D: 3 groups of rows, each row roughly a mix of its group's hidden directions; some rows fit no group:
D (126 x 13):
[[ 34  -5 -18 -16 -14  16   2 -14  39  22  -6 -44  -9]
 [ 35   8  11 -52 -15  -5   7  28   5  26  -9   0  21]
 [-12  35 -24 -31 -13  -1 -23   4  35 -13  36  11 -11]
 [  4  -2  -3  66  11 -21  -3  23 -23   8 -14  -5 -14]
 [ 10  20 -28  -3  19   4 -26  32  44  10   8  30   9]
 [  1 -41  10  48   5   4  -8  11  27  26 -14  19 -16]
 [ 45   4 -22  15  32  -4 -30 -10   3 -22 -17 -20  23]
 [ 18  16 -34 -11 -17 -29  19  -9  -1 -28  31 -37  -4]
 [ -3  32   6 -57   5 -27   7  -7   6 -21  22  -1 -19]
 [ 41  -7  -9  27  15  17  11 -13 -18 -33 -31  -5 -27]
 [-47  25   0 -11 -32 -24  10   6 -14   7  36 -10  13]
 [-40  37  24   8  11 -14  -8 -32 -13   2  18  31   3]
 [ 25   5  -4 -24  23 -16  23  -4 -17 -48 -10 -32  14]
 [-51 -17 -15 -37 -17   7 -27  15  18   7   9  -4  18]
 [ 21 -10  13 -20  14  15  36 -35 -26  16 -19 -33  -7]
 [-19 -10   2 -41 -21  -9   8 -14 -12 -30  28 -40 -12]
 [ 60 -12   4   3  -7   8  18 -20  26  -4 -22 -25 -11]
 [-55 -18  20  -5 -20   1 -31 -13  18   0  18  -2  24]
 [ 36  13  17 -45  -7 -19  12  32  -1  24   1   8  21]
 [-27  35 -25  15   8 -17  -2  14  42  29  10 -20  -9]
 [-54   0  16  12   7   6 -24 -11   5 -45 -14   9  -8]
 [-10  21 -30 -35 -18   7 -22  -6  27  36  -3 -30  -6]
 [-50   2  -2 -39   7  -3 -26  21  18 -22 -12 -15  -8]
 [ 27   6   7   7  11   6  39 -39 -32   8  -6 -30 -21]
 [ 41 -19  14  43  17  10  16 -13 -27 -27  -3  -3 -11]
 [  3 -29 -26  50  -5 -13  -9   9   5  11  -2 -20  39]
 [ 54  -7  13  32   3  -4  35  -5 -20   2   8  24   8]
 [ 36  -6  10 -12   9  26 -36 -22  21  22 -11  19 -32]
 [  3 -30 -30  37  -2  -1 -29  -8  29  30   2   7  26]
 [-38  34   5  -9 -28 -15   7 -15 -25  -6  26 -24  26]
 [-52  -3   5  -6 -36 -18  24  22   6  22  17  15   3]
 [-50  -4   2 -21 -24 -15  39  24 -14   0  11   8  15]
 [ -2   6  -1  -6 -19  24  -8 -15 -28   6 -43 -29 -41]
 [ 42   5  16 -45 -15 -16   7  23   1  29  -3  -1  23]
 [ 35   3 -18 -25 -19  21   1 -11  33  28 -17 -36  -5]
 [-23  27 -28 -32 -19   3 -24  -9  28  32  -8 -22  -8]
 [  2 -26   0 -56   5   1  -2  -3  30  -7 -10 -10  38]
 [ 40 -33  -8  12  32  10 -11   7  30   3 -21  19 -24]
 [-30  36 -19 -39 -10  -8 -18  23  -5   9  -9  33  10]
 [ -9  22   8 -16  -3  21 -27  -5  34   7  -4  54  17]
 [-20 -21  16 -38 -22  -7  13 -23 -17 -20  13 -43 -10]
 [ -7 -19 -22 -60   3  21  11  13  16 -10  20 -20  10]
 [ -9 -11  -5  60 -10  24   3   4 -11  11 -27  -4  32]
 [ 34  13 -28  -4 -10  27   1 -23  27  -3 -34 -22 -25]
 [-38  27  16   3 -19  -5 -33 -25  -8  20  38   1  -6]
 [-47  27   5  -8 -25 -27  -2  -5 -13   5  40 -10  11]
 [-33  29   4 -12 -23 -17 -10 -16 -18   7  51 -16  -2]
 [-55  10  25   6 -31   6  19  16 -21  17  12  15  -8]
 [ 28 -37 -13  16  19  24   8  15  25  12 -31  28 -15]
 [ 27 -25  28  43  17   1  28  -4 -16 -32   4  15   1]
 [-53  -2 -16 -19 -24   1 -28  -3   9  27  18   8  22]
 [ 48 -14 -16 -20  26  19 -19 -32  25  -1 -11   5 -13]
 [ 17  20 -18   3 -12   1  35 -18 -26   3  24 -32 -38]
 [ 29  -4 -10  17  -1  33   3 -29  15 -21 -36 -26 -27]
 [ 17  -8   1 -60  16 -21  13   1  25 -14   3  12 -27]
 [ -7  55 -17  -5 -19   7  -4 -21  13  38 -11  -2 -25]
 [-31  -3  15  -2  14 -24  -1  32 -34  -5  27  34  20]
 [-11  51   8  -2  13  -8 -19 -33 -18 -27  22 -20   5]
 [-39   5  -4  -9  -9   5 -42  33  33   3   8  28   0]
 [  7 -34  34  23  34  18  12  -5 -17  22 -34   2  -2]
 [ 12  11  -4   7   1 -25  10  10 -27  51  42   7  15]
 [  4   8 -20 -37 -26  13 -14 -13  46  11 -27 -22  -4]
 [ -1  15 -16  36  -1  -9 -27  32  22  -6   7  46  14]
 [ 34 -17   6  23  -3   1   7 -29  13  28  18 -47  -6]
 [-15  17  -6 -10   0 -28  28   1 -25 -37  13 -35  29]
 [-42  18 -11   7 -30  -1 -24 -25  -3  17   1  40  17]
 [-37   1  24   0   7 -25   0  24 -25  14  34  26  25]
 [-23  13 -21 -43 -19  -4 -12   7  37  35   3 -17   6]
 [ -3 -15 -20 -42   2   1   9  14   7 -23  44 -33 -16]
 [ 29  30   3 -10  24  23  15  10 -28 -37 -31  -5  -6]
 [-39   9   3 -36  28 -17  -7  44   4 -17   3 -13 -10]
 [-18  -4   2  39 -11 -31 -34  33  -3 -26   4  21  14]
 [  4 -11   8 -42   1  16  31 -30 -15  11  -4 -43 -14]
 [  3 -17   2   0   1 -15  23  -5 -39 -17  15 -53 -24]
 [ 18 -28  26  11  17   9  27 -18 -33  17 -39 -15  11]
 [-26 -10  16  -9   3  10 -38  20  24  -1 -16  42  29]
 [-42  -2   6  34 -21 -31  13  24 -12   1   9 -16  30]
 [ 17  48  -2   0  33  -2 -13 -13 -19 -42  -3 -17   4]
 [-23 -29  39  24   6  -5 -18   3 -23   5 -42   4  16]
 [ 37 -13   4  36  12 -14  19  -9 -25  28  36 -16   1]
 [-28  32  29 -42  -4  -7   1  -1  -4  -3  19  20 -36]
 [-31  -2   6  52 -18  19 -12  14 -14  25 -16  10  25]
 [-53   6   4 -20 -18 -13  38  19 -19  -9   7   7  20]
 [-24  -8  26 -56  -8  24  -1 -34  14  -4   8   0  -6]
 [-45 -12  23 -14 -29   1  32  15  -6  18  14  20 -22]
 [ 38  13   5 -36  26  32  -2 -22  -8 -19 -16   6 -25]
 [  4 -14  28  49  14 -15   2 -15 -24   5 -42   0  11]
 [-28  18 -25 -48 -22  -5 -20  10  25  27  -2  -1   9]
 [-21 -27   3 -52   0  37  13   1  14  -1  24  -8 -14]
 [ -6  25  -3  31  -3   6 -27  15  24   4   4  57   3]
 [ 51 -10  -6  19  28  32 -17  -6   7  -4 -32   6 -14]
 [-21  -6 -10  42 -14 -33   1  22 -11  -2  12 -27  37]
 [-28   3  31  -9  35 -23   5  37 -18 -33   1   4  -7]
 [ 53  -2 -27  -9  33   2  -6  -9  13 -26 -23 -12  12]
 [ -8  13 -25 -22   6   2 -32  29  49   2  10  24  15]
 [ 15  50 -35  10 -18  -2   0  -5  27   6  24  26  -9]
 [ -8 -18  32 -12  -5   7  25 -38 -35  -4  -3 -33 -20]
 [-43  18  23  -9 -39   5  17  15 -24  20  20   8 -16]
 [-42 -15  -1  48  -8  22  14  11 -20  10  -9  12  25]
 [-21   1  45  17 -11 -10 -15 -33 -20   3 -41   9  11]
 [-23 -39  24  -9 -14 -10 -12   8 -15 -39  -4   8  38]
 [-53   6  24   3 -36  -4  19  18 -11  21  14  14  -9]
 [ 20   7 -29  48   3 -25  -6  37  -5   8 -17   5  21]
 [  5  22 -11  47   7  -4 -18  15  26  25 -19  37   3]
 [  1  -6 -26 -60  13  19  12   4  15 -10  18 -27   6]
 [ 37 -41   7 -17  13  11  28  26  14 -21 -12 -24  -2]
 [-13 -12  10  18   1   8   9   4   2 -51  -6  53  13]
 [ -3  24  -4  59  -2  -3   4   2 -33   3   6   3 -35]
 [ 27  -6 -13  18  -7  35   6 -28   5 -25 -45  -2 -21]
 [ 44   2  -2  19  -3  -8  11 -21  -7  46  19 -31  -4]
 [ 49   4   2  -9  34 -15 -27 -22  17 -23  -1 -18 -18]
 [-34  -6  16 -19 -35  -2  44  29  -8  13   4  12 -14]
 [ 39 -13  -4 -23  21   7  41 -25  -2  11   4 -35 -12]
 [-25  26   6   2   2  20 -34   0  28   7 -11  50   9]
 [ 14 -20  14  43  -2  33  10 -26 -26 -23 -24  13  -4]
 [ 45 -12 -18 -34  14  33 -10 -26  16   6 -11  12 -15]
 [-47  10   6 -30 -19 -18  35  15 -20 -13  10  -1  20]
 [-22  -1   6  20  -8   2  -4  -8 -15 -36 -12  60  13]
 [-22  -4  20  28   6  -5 -41  23   8   1 -23  39  19]
 [ -8 -11  -3  18 -29  32 -27 -48  21  10  -1 -24   5]
 [-58  15  -9 -35   4   0 -29  21   0 -10 -11   0  -5]
 [ 40 -14  -8 -13  15   2  44 -24 -17   1 -13 -33  15]
 [ 52 -16 -18 -21  28  16 -18 -22  23  -1  -6   6 -19]
 [ 32 -43  21   0  16  -9  24  -2 -27   3 -24 -21  23]
 [ 48 -22  17  36   9   9  30 -12  -5 -27 -11   5  -6]
 [ 30  -1 -12  -6 -18  21  -1 -31  39  13 -21 -38 -13]]

which group is each row in? (one row of each group first):
[-52  19 -18 -26 -19   1 -33   0  -1  29   4   4  10] => C
[ -1  32  29 -12   5  -2  26   7 -39 -40 -10 -22  -8] => S
[-17  39 -16 -36 -22  11  -9 -12  18  -2  34   0 -28] => T

[ 40 -10  -2 -36  29  -8  15 -15  -5 -38  -1 -24 -10] => S
[ -1   0  -1  40   4  16 -55 -26   2  23  -3   4  20] => S
[-48   7  12 -41 -16  18 -28   1  22   4  13   6 -18] => T
[ 41 -12  -3  -7 -16   9   6 -19  30  32   2 -45   0] => C
[-50  18   4 -11 -26 -21  16  -2 -20  -1  39 -13  10] => S
[-29 -33  17 -23 -32  -4  24  25   4  29   3  22 -13] => S
[ -1 -37  -2  47  11  12   3 -31   9 -19   9 -29 -17] => C
[ 23  31 -28  -4  17   8 -12  14  45  15  18  29  -4] => T
[  1 -18 -20  46   0 -15   9  26 -10  -9 -13 -23  42] => S
[ 13  22   6  24  13 -23  18   6 -31  42  37   3   2] => C
[ 53  10 -41   1   9  -3  22   6 -13  -2 -22   9 -23] => C
